(in the rows, 128 means zero)
Each named turn below is shown by a few rows before and after it. Which turns, in which order, take the first row of each later pair to the second? The first pair is answered.
B:
156 155 130 205 130 145 128 103 180 185 149 148 189 123 124  84 120 101 128 116 112 157 163 155 156  98  83 167  81 160 148  79 133 128 114 125 110 145 146 106 105 169 -> 158 140 134 178 142 146 143  85 166 146 124 133 196 130 124  89  94  99  83 131  51 153 139 114 145 181 111 158 102 186 125  97 147 147 116 101 115 124 126 129 138 183
116 168 154 145 132 128  97  80 152 107 108 165 143 145 129 124 101 152  99 142  52 160 146  91 171 179 124 133 104 134  89 153 182 119 116  88 132  71 122 148 159 132 -> 120 135 132 121 172  71 130 142 133 147 113 152 137 128 113 113 118 167 122 126 108 138 157  51 157 157 148 153 143 100 143 199 171 132 156  90 176  74 107 128 177 136
180 122 118 155 103 176 118  70 136 150 119 116 128 188 129 145 171 124 151 164 146 130 158 200 121 124  74 101  78 120 138  95  87 113  71 159  84 139 167 140  48  70 -> 177  94 121 116 125 167 142  53 108 104  82  92 137 196 124 149 133 122  93 182  69 124 126 135 106 239 117  92 113 155 108 125 102 143  82 126 104 113 136 164  96  90
141 137 136 137 109 145 115 128 150 125 123 142 146 128 127 137 142 121 123 151  90 136 128 130 121 122 130 136 125 156 113 105 139  97 111 120 113 130 139 122 127 128 -> 140 120 129 120 129 124 130 143 137 125 114 134 147 125 120 135 136 125 111 150  88 126 120 100 113 145 147 142 146 157 121 125 144 108 126 113 128 127 127 124 145 133
U:
137  98 126 118 207  59 184 138 148 115 143 123 140 104 118 146 139 107 155 141 157 112 135 114 101 131 165 129 130 112 134 131 122 143 171 113 170  84 118 151 143  71 -> 133 110 176 110 151 111 186  98 125  79 106 120 133 141 150 180 100  86 146 154 123 106 102 186  92 159 141  99 115 144 114  96 101 114 137 113 115 118 128 178 110  88
171 131 116 119 161 118 148 164 152 159 121 147 116 109  75 114 152 125 117 144 151 161 136 123 129 100  99 140 110  94 147 141 111 122 133 127 127 110 131 145 117 133 -> 169 117 139  92 143 125 172 159 118 139  88 135 114 128  88 134 122 116 109 150 137 141 111 141 110 142 108 128 129 110 155 142  95 114 130 120 115 131 126 162 109 154
137 162 142 118 100 163  94  98 132 104 136 132 138 154 136 126 128 102 104 133  68 149 140 162 127 148 125 112 106 152 106 114 120 150 123 126  98  90 137 121 126 138 -> 139 149 108 124 143 119  94 132 149 132 160 134 141 127 109 101 159 118 109 124  93 154 162 104 132 130 145 135 124 128 123 145 131 171 149 122 142  61 130 102 151 125
H:
135 132  99 149 140 119  96 155 149 164 137 164 123 111 123 144 143 149 121 101 173 124 165 178 191 104 104 155 109 121 131 136  94 110 158 100 120 151 137 131 106 151 -> 133 146 106 153 128 153  82 111 158 126 128 167 130 119 128 146 123 144  82 119 111 141 152 165 200 159 105 141  97 149  84 122 112 119 134  87 106 132 132 145 120 152
116 147 106 171 110 152  77 100 166 121 148 150 122 124 131 102 150 140 147 143 119 157 151 147 162  84 111 132  87 118  97 105 151 117 122 125 106 116 162 115 123  85 -> 115 120  99 139 142 134 102  97 147  94 129 132 132 124 122 103 130 143 102 150  71 148 136  82 147 165 150 131 120 140  84 136 166 149 138 103 136  90 137 129 171  97
141 103 159  98 143 112 135 164  86 106  37 113 112 143 128 117 102 119 123 147 111 112 101  68 102 198 107 149 149 160  90 120  79 139 136 126  96 132 108 169 136 144 -> 143 100 154 105 143  95 141 207  86 149  55 116 101 134 128 120 130 126 171 131 188 103 125 100 101 122  92 157 150 129 136 120  55 119 148 148  99 157 122 149 104 139
Then:
Each pair is 2 to 3 turns apart.
124 122 156 100 132 161 146 111 115  85 117 126 142 133 128 145 104 122 105 139  91 112  94 104 135 185 138 118 155 141 117 126 138 109 138 104 110 122 122 155 121 156 -> 122 138 166 112 108 178 133 106 121  91 121 133 137 141 139 150 107 118 127 136 106 115 101 150 141 153 115 110 136 139 119 105 128  92 124 115  90 139 135 153  96 151 | H H B
135 137 138 104 143 135  81  85 213  85 141 112 162 100  84 106  82 129 129 155  53 123 152 116 171 201 132 100 126 188 110 121 145 134 152 137 144 107 155 122 143  80 -> 134 139 129 115 141 109  90 141 210 149 168 120 144  87  85 106 121 136 200 128 164 111 182 165 169  89 113 116 122 139 179 122 113 107 166 171 152 143 172  92 104  71 | H H
210 135  96 174 145 109 144 166 112  66 124 104 127 140 156 117 109 138  88 140  85 133  65  99  83 168 160 126 135 146 108 150 135 149  97 114 146 153 135  86 188  99 -> 210 129  88 172 155  97 151 180 108  81 128 102 127 134 150 111 117 141  95 134 103 127  71  93  82 156 165 130 143 139 126 157 131 153 107 116 156 154 132  81 187  96 | U B
153 121 164 136  83 142 141 151  95 121 129 150 119 100 118 155  89 119 173 166 198  85  95 184 105  80 101 108 152 145 123  93 111  87 107 128  89 178 157 158  82 154 -> 156 109 135 127 131 129 136 120 113  78 123 140 140  86  91 131  76 130  95 187  97 106  82  68 116 190 150 113 171 175  67 123 163 144 116  92 123 107 126 170 161 151 | U B B
118 114 132 109 136  81 143 128 131 149 127 110 152 145 107 118 145 136 148 112 165 117 115 113 126 132 153 104 178 123 133 151 100 132 150 143 134 139 151 123 133 128 -> 117 125 132 120 126  83 135 125 139 156 134 116 149 144 109 116 152 135 161 111 179 120 120 128 132 109 141 104 168 119 135 138  96 123 143 150 127 146 158 119 120 121 | B U
139 140 135 166 121 120  87 112 132 141 134 136 122  92 128 129 161 142 133 130 165 176 131 135 168  67 122 174  83 103 111 106 121 133 126 145 156 104 127 135 122  94 -> 134 124 180 132  83 151 118  96  83 107  79 118 117 132 157 165 112 124 124 139 139 148  91 181 137 124 124 149 103 128 115  97  96 117 112 135 123 142 123 163 105 126 | U U
108 121 167 178 106 128 116 108 159 144 118 109 164  98 140 116 130 116  93 126 100 122 133 137 148 134 134 124 146 138 115 126 156 109 100  88 123  94 108 128  57 123 -> 108  96 166 154 121 101 144 142 128 162 111  96 159  98 140 120 126 119 111 115 136  96 132 132 130 129 147 128 175 122 154 152 139 108 118  91 141 112 103 124  56 136 | U U H
119 114 125 122 136 112 142 155 106 130 127 107 132 136 118 125 121 152 135 120 142 105 127 119 117 130 149 124 153 120 151 131 128 140 146 127 147 127 129 130 128 120 -> 118 139 140 142 106 154 113 115 122 112 127 117 134 147 127 132 114 142 130 132 116 122 121 156 132 132 125 110 124 139 119  97 133 127 115 132 115 130 141 137 113 115 | B B
135 100 143 115 117 117 166 136  80 125 108 129 120 135 135 150 137 127 145 133 138 103 117 135 109 137 130 131 141 120 172 147 114 117 111 129 120 135 120 138 118 136 -> 134 114 151 124 104 141 154 107  90 108 103 132 121 142 140 152 124 121 135 140 114 113 111 146 116 148 122 124 128 134 151 131 121 116  93 126 105 133 124 146 115 136 | H B
 90 136 139 179  69 143 127  83 122 117 144 135 117 132 151 128  84 110 104 139  86 159 127 176 122 154 136  93 122 149 124  90 133 124 120 119  74 151 142 142 135 163 ->  96 131  91 193 123 100 112 105 155 140 179 139 126  96 116  94 120 131  97 134  92 176 151 101 137 142 159 118 128 127 121 118 165 153 145 114 122 105 130 119 174 140 | U B B
121 114 123 109 143 156 110 107 128 129 116 135 140 120 143 110 129 136 104 148 100 131 122 103 106 147 137 116 143 138  98 132 165 158 129 124 123 116 134 147 167 131 -> 122 109 105 111 160 135 115 136 131 154 128 137 142 106 135  99 145 144 120 137 134 130 138  98 108 114 141 130 151 119 123 147 161 160 145 135 140 117 134 133 168 123 | U U B
124 122  92 116 151 145  99 116 183  98 137 134 152 112 105 114  90 114 138 123 111 149 196  48 135 171 129 155 131 155 134 163 139 139 130 150 119 101 118  77 161 141 -> 121 121 141  97  97 178 121 111 141  90 100 127 138 146 143 154  60 101 166 119 131 120 172 140 113 161 104 131 128 165 157 138  98  99 108 165  74 164 132  95 110 165 | U B U
107 175 152 160 121 132 133 134 158 137 141 114 140 113 141 119 160 122  98 126 114 106 137 118 176 105 106 146 117 145  91 109 138 153  89 139 140 133 142 130 131 139 -> 108 146 167 122 122 119 174 150 112 126 110  93 135 131 150 137 133 116  95 124 115  77 115 119 149 144 123 137 150 149 116 133 121 154 103 131 145 154 129 142 134 164 | H B U
135 121 110 113 110 138 157 160 113 129 116 111 118 141 122 119 122 125 139 136 136 118  82 123 116 173 130 129 135 117 136 149 159 109 133 123 104 158 122 137 110 120 -> 138 127  87 133 129 125 142 167 140 145 141 120 122 121 108 104 146 131 143 130 150 132 101  99 131 146 125 141 124 104 133 151 171 118 139 126 121 139 127 122 120 105 | U U
 96 105  76  84 139 151 151 165 132  91 122 157 122 146 118 186 128 102  61 118  81 147  70 140 161 165 116 150 163 167 110 130 110 120 138 107 122 136 120 108 141 119 ->  96 114  87  95 120 170 138 155 138  93 125 164 119 153 126 189 130  93  74 118  89 153  74 175 165 142  97 146 148 167 106 111 100 106 125 116 105 150 130 108 119 118 | H H B
126 155 102 121 129 160 107 114 148 139 123 141 144 115  97  74  90 143  72 115  50 190 116 145 115 206 121 118 114 150  68 128 154 124 115 152 138  87  96 153 147 140 -> 131 149  80 131 147 115 116 184 152 207 158 149 133  92  89  59 134 156 141  88 163 175 154 168 120  96 109 139 117  93 137 141 129 106 143 184 162 111 108 115 121 130 | B B
141 106 151 101 124  90 135 168 102 173 142 119 114  96 128 118 132 132 170 115 194 107 129 153 118  71 144 139 171 103 176 176 114 113 152 125 137 170 144 121 101 146 -> 139 120 124 136 142  86 105 159 143 182 172 134 122  74 110  95 163 142 160 117 186 135 151 120 141  53 143 152 151  95 151 170 138 128 153 125 148 136 144 108 115 121 | B U
133 158 113 150 129 136 116 100 156 149 151 146 123 123 124 127 134 151 149 125 139 152 147 129 148  96  98 146 100 111 105 102 133 131 106 140 125 116 141 122 109 125 -> 137 125  98 121 165  98 146 129 131 151 138 130 126 120 113 122 125 159 132 121 138 132 141  72 130 135 132 154 140 107 122 143 139 154 133 124 162 102 119 125 142 138 | H H
122 149 115 154 139 124 117 142 143 125 141 131 131 115 121 118 139 128 133 121 131 146 149 120 142 104 105 131 117 124 119 128 123 143 128 136 129 118 135 109 134 117 -> 126 138 116 139 150 116 130 142 133 114 133 122 136 115 121 118 128 129 115 124 115 139 140  95 134 137 123 131 131 132 117 142 126 154 137 127 140 111 122 116 154 123 | B H
127 123 138 150 149 109 138 145 135 146 152 126 110 105 133 126 125 138 164 119 165 121 133 123 139 101 119 134 143 114 152 141 114 136 142 134 125 112 133 137 136 110 -> 125 126 166 133 123 139 148 115 113 113 123 118 109 129 152 150  94 125 148 130 129 113 108 148 127 143 116 116 146 137 136 129 107 128 126 127  99 128 132 159 128 124 | U B B
 96 138 118 126 135 122 147 148 138 140 133 101 113 122 108 123 122 125 156 116 145 122 113 146 118 122 160 105 138 144 160 149 118 102 139 152 144 120 114 148 101 131 ->  98 148 112 141 141 128 133 144 153 147 147 106 114 114 106 116 132 127 157 117 145 130 125 141 128 108 153 109 130 141 154 143 127 108 137 154 146 110 120 140 102 120 | B U
116  86 131 106 140  96 137 141 102 128 104 100 115 170 120 108 112 127 135 111 114 106 123 108 117 154 107  98 142 129 123 151 159 119 107 129 157 174 117 109 104 163 -> 116 107 139 125 118 125 120 120 115 126 110 110 112 175 131 114 113 122 144 114 115 119 127 148 128 131  84  91 116 133 112 122 156 105  87 136 131 186 128 110  78 157 | H B
139  97 107 127 179  93 141 170 122 145 142 108 126 122  94 117 135 141 108 106 125 143 138  57 149 131 173 127 147 137 137 175 128 123 154  94 170  94 124 117 170 129 -> 133 152 130 179 116 170  83 102 161 124 153 137 124 136 116 127 136 125 118 118  96 177 141 146 181  96 120 110  81 156  90 103 131  88 101 108 106 107 155 124 125 110 | B B
148 144 101 154 136 153  86  93 123  97 145 128 107 121 147 132 117 138 123 175  81 165 106 112 146 155 122 111 171 206  68 140 157 140 105 131 105 129 112 119 138 130 -> 155 124  72 153 176 101  99 145 127 141 168 128 104  98 130 114 150 153 148 159 140 158 134  76 144 112 136 136 190 172 106 174 155 150 133 142 142 119 106  97 150 120 | U B
127 127 101 127 129 112 116 128 192 120 180 144 135 115 106 133 144 122 135 141 127 156 143 131 126 101 145 128 108 109 122 118 132 127 116 142 116 131 151  80 131 112 -> 125 103 109  93 139 102 146 129 160  96 151 128 143 127 112 143 114 122 107 148 101 139 119 101 106 167 170 122 140 124 121 143 130 141 126 126 127 131 131 100 154 131 | H U
132 160 127 138 140 120 146 184 164 185 173 145 146 104 160 126 148 135 157 106 135 149 151 100 118  90 103 127 152 122 148 109 151 144 163 137 170 136  95  61 116 123 -> 127 177 165 143  92 171 136 146 156 159 153 148 140 133 188 150 121 119 155 115 110 152 132 164 119 101  76 106 129 147 120  74 141 118 130 139 127 163 107  81  85 132 | U U
117 124 147 148  97 170  95  84 187 111 161 153 148 138 135 129 112 118  98 145  77 145  87 158 153 164 112 122 106 135 103  92 147 129  51 168 124 114 139 102 100 129 -> 123 110 106 155 145 110 100 135 203 161 195 155 145 104 105 100 155 139 120 124 134 145 124 105 158 112 128 150 126  98 141 129 156 146  91 174 173  90 131  72 121 113 | U B
119 149 117 173 125 144 122 152 182 175 169 142 104 128 121 154 156 160 172 121 177 141 162 131 146  79 100 157 103  86 122 129 156 134 145 154 132 122 113 104 122 126 -> 121 132 104 156 152 119 134 166 176 175 162 131 109 118 110 145 153 164 156 123 165 135 159  90 142 109 124 162 124  85 123 156 166 153 160 144 158 108 102 100 149 131 | H H B
114 111 126 108 141 127 160 174  94 148 139 116 121 116 146 141 113 121 163 126 166 127 120 137 107 102 136 126 148 139 162 136  94 119 152 147 148 149 141 143 112 132 -> 110 135 142 117 121 171 135 115 107 104 125 123 130 128 153 146  90 111 124 145  91 148 100 140 122 161 128 111 128 176 101 112 114 124 121 135 121 132 142 166 120 131 | B H
125 127  92 153 159  96 119 125 146 141 139 134 133 110 110  98 142 137 115 137 114 147 137  75 137 134 141 128 125 124 101 150 166 145 133 122 149 105 118 122 150 112 -> 120 148 123 164 117 142 103  87 148 116 124 141 129 133 134 115 125 125 115 149  90 155 125 132 142 137 111 113  97 144  79 114 159 123 102 123 107 124 131 137 122 116 | U U
143 135 113 149 141  93 142 172 146 151 204 121 139 129  80 138 168 145 151  95 186 109 173  96 152  89 133 169 166  80 174 154 117 130 125 109 162 131 135  95 132 138 -> 139 161 137 159 106 160 112  79 161  74 175 124 154 157  93 152 123 131  83 129  63 141 137  96 167 193 130 141 139 140  82 119 145 138  79  79 118 104 130 135 144 142 | H B
128 144 115 158 136 131 101 120 187 152 154 127 127 103 103 114 153 145 131 150 123 175 152  87 156  97 145 156 100 126 110 111 149 147 122 134 147  88 135 120 143  98 -> 131  97 153  89 125 123 170 138 109 123  89  88 118 137 128 151  96 134 118 152 109 125 104  99 106 180 172 137 159 146 142 140 116 144 138 121 144 128 113 153 145 143 | H H U
153 109 104 150  95 205  90  80 128 139 134 135 147 152 159 130 132 126 167 141 133 145 141 136 146 116 135 126 105 125 146 122 126 129 107 150 153 115 126 124  92 129 -> 154  88 119 123  94 201 115  86  99 124 108 122 146 164 165 142 110 121 155 144 118 130 120 130 126 157 150 120 126 133 152 137 116 136 112 139 154 122 114 137 102 145 | H B U
142 129 101 168 100 135  89  90 148 133 131 138 128 142 139 130 146 143 111 119 124 175 145 176 168  93 122 146 119 122 139  92 110 182 107  89 104 159 144 121 102 132 -> 143 113  86 160 121 106 104 123 142 155 138 129 124 133 130 124 160 151 125 111 159 166 154 162 161  72 133 156 134 102 170 113 105 191 123  96 127 163 138 110 110 133 | H B H
143 119 117 118 147  75 151 170 121 173 141 117 113 101 116 121 140 137 143 119 182 125 132 108 142  84 130 138 143 115 169 165 112 131 140 135 145 149 128 106 121 101 -> 138 148 144 127 106 146 120  87 132 102 113 119 125 128 134 139 100 122  87 149  72 150  97 122 156 171 119 108 113 170  90 124 132 132  94 112  98 135 127 139 125 105 | B B
131 146 108 136 141 110 114 149 158 179 162 156 141 100 118 141 171 105 131 114 128 132 159 140 114  97 123 111 116 136 120  99 110 123 145 126 131 105 138  87 133 105 -> 134 136 115 114 146 116 122 128 143 144 143 142 149 111 119 145 143 102  92 127  75 133 137 106 105 168 145 104 134 159  95 111 123 142 140 106 133  92 125 105 163 112 | B B
125 126 128 135 142 137 146 119 111 124 105 115 132 124 116 133 122 133 145 120 145 106 102 158 113 136 140 116 146 143 136 163 137 138 121 108 118 173 118 152 118 134 -> 123 141 127 151 140 151 125  92 132 110 113 121 137 122 110 125 124 136 129 126 116 124 106 146 128 147 135 113 132 153 106 152 152 144 112 101 114 154 120 155 128 126 | U B
121 131 110 118 117 134  92  54 133 131 109 154 153 154 153 133  97 147 109 161  94 120  94 196 119 138  86  71  89 126  95  87 153 101  93 153  55 126 128 114 109 117 -> 120 117 105 113 128 103 107 103 122 175 123 151 142 145 153 131 116 155 151 142 172 100 111 215 107  73  81  83  98  95 148 102 132  90 113 169  70 153 133  96  88 115 | B H B
130 136 142 115 107 129 141 150 119 136 139 132 114 128 132 145 126 118 151 116 176 117 117 157 118 102 130 126 123 106 149 124 107 111 130 146 118 155 135 117  91 130 -> 132 126 130 102 128 129 140 122 121 100 125 122 128 124 121 135 105 119  98 133 107 125 101  90 115 185 162 125 139 130 111 139 136 143 132 120 133 120 115 135 137 133 | U H H
105 137 159 133 104 145 116  99 143 132 124 124 102 140 120 129 127 111 144 127 147 112 129 166 103 109  93 126 108 126 133 138  97 122 102 142 106 130 152 125 107 118 -> 107 105 146 104 140 106 142 123 126 127 113 109 106 130 106 123 118 119 124 129 136 102 121 104  88 156 132 132 146 125 145 176 105 148 129 129 142 111 128 125 148 130 | H B
125 144 154 138 106 154 124 130 134 107  99 105 128 113 147 135 131 123 116 114 112 108 122 153 110 138 131 124 132 121  97 125 139  83 135 129 103 155 128 159 147 131 -> 128 139 123 148 140 125 115 147 156 129 124 112 132  91 124 113 155 135 114 111 124 120 143 107 121 121 145 142 134 105 100 144 153 100 153 124 135 126 124 141 168 115 | U H H
130 138 130 155 126 161 107 109 139 128 135 126 129 139 140 128 145 128 121 122 120 127 130 132 129 124 132 136 109 134 122 123 131 131 100 135 119 108 118 126 125 124 -> 134 118 121 143 145 132 126 140 124 147 135 118 126 133 134 122 150 132 131 114 146 111 134 114 117 114 147 145 131 121 152 145 124 134 120 137 142 113 115 118 131 126 | H H
134 159  94 164 135 134 106 127 165 133 136 144 139 101 108 122 160 132 118 121 110 167 134 128 151  94 115 160 139 122 158 136 152 103 130 124 120  86 145 123 116  93 -> 130 153 135 138  99 163 128 108 129 100  96 131 134 134 135 151 118 118 109 129  86 144 103 172 127 137 110 139 146 151 155 120 129  86 110 118  85 120 147 148  98 117 | U U
147 106 101 117 148  80 123 148 129 159 164 127 125 121 123  78 185 145 171  70 170 124 159 115 165 112 135  89 136 119 147 142 146 118 132 111 165 125 120 160 177 143 -> 143 100 146  90 110 108 147 136  88 135 122 113 120 153 154 113 146 130 177  72 162  98 127 174 142 139 122  67 142 140 157 128 115  95 113 113 131 165 124 182 148 170 | U B
132 152 143 144 118 122 113 135 136 148 191 136 143 148 161 126 157 113 151 113 148 134 109  98 154 125 116 124 108 108 124  79 138 112 114 129 133 110 101 119 149 120 -> 134 140 135 127 133 104 129 143 128 142 182 130 147 146 156 126 154 116 139 109 141 128 102  71 147 148 134 126 129 109 131  96 143 125 127 125 151 101  91 123 165 129 | H H
